One hidden turn or mirror swaps the rows below in pairs. Which row is each named row swapped with?
j137: [ 11  -2 -13   8   6   7   2  -1   7 -15   1  -2  -4  -5  -2   7  17   7
   5  -3   1  10]
j687: [  9  -5  -3  13   8  11  -3   4   4 -14  -4  -5  -8  -6  -6   2   4   8
   3 -10   3  15]
j246: [ 11  -1 -13   8   8   6   3  -2   6 -14   1  -1  -1  -3  -1   6  17   5
   6  -3   0   8]
j323: [  2  -6  -8   7   3 -17   4   7   8   6   4   9  10 -11  -2   8 -15  13
  -1  16   4 -19]
j572: [  0  -5  -1   8   4 -10   1   9   8  11  -1   8   4 -10  -3   7 -26  18
  -5  14   6 -11]
j333: [ -2  -5   1   9  -8  -4   0   3   2   7  -2   8   5 -11  -3   1 -25   6
  -5  14  13  -7]
j890: [  0  -9   2  11   6 -11  -2  13   5   7   0   6   5 -12  -6   4 -26  15
  -3   7   6 -13]
j163: [  0   0  -2   9   8 -11   0   4   1  13   4   7  -5  -8   5   2 -28  12
  -3   4   3  -7]
j15: [ -5  -1  -4   6  -7  -3  -1  13   2   4   3  10   1 -13  -1  10 -22  27
  -8   1   1  -4]
j897: [  8  -4  -7   1   4  14   5  12   1  -6  -9   2 -10  -4  -4   2   4  12
   1  -5   4  19]
j880: [ 10  -4 -17   8   9  -1   4   0   9 -15   8   0   4  -3  -3   6  18   8
   9   1   1   2]
j836: [  2  -6  -8   7   6 -17   5   7   8   6   5  10  12  -9  -1   7 -13  11
   1  14   3 -19]
j5: [ 11  -7 -16   7   8  -1   3   1   9 -13   9  -2   4  -4   0   9  17   6
  10   5   1   0]
j710: [  7   4  -6  11  10   8  -1  -3   1  -4   2  -2 -16  -3   4   1  -3   7
   2 -10   0  16]
j44: [  5  -9 -13   7   7 -16   4   7  11   0  10   4  13  -7   0  10  -2  10
   6  16   3 -17]
j599: [  1   2  -7   6  -6  12  -2   6   1  -9   1   4  -8  -9  -1   9  -2  23
  -4 -10  -1  14]
j974: [  0  -7  -4  -1   2  -6   6  19   3  12  -6  11   0  -9  -3   3 -22  18
  -4  10   6  -5]
j219: [  4  -7 -14   7   7 -18   5   7  10   0  11   7  13  -7  -2   7  -4  13
   5  14   3 -17]
j839: [  0  -9  -1   4   5 -13   2   5   6  12  -7  10   2  -8  -6   5 -25  14
  -2  13   4 -10]
j40: [ 5 -1 -3 11 -6 15 -1 -5  1 -9 -4 -1 -5 -7 -4 -1  0  1 -1  0 11 16]
j711: [  9  -1  -6  10   6  14  -1  -1   7 -11  -5  -4  -9  -4  -3   5   6  11
   1  -4   4  19]
j715: [  9  -4  -6   6   6  10   1  -5   5  -9 -10  -1 -10  -2  -5   3   6   8
   3  -4   0  18]

j333 pairs with j40
j715 pairs with j839
j137 pairs with j323
j687 pairs with j890
j974 pairs with j897
j880 pairs with j219

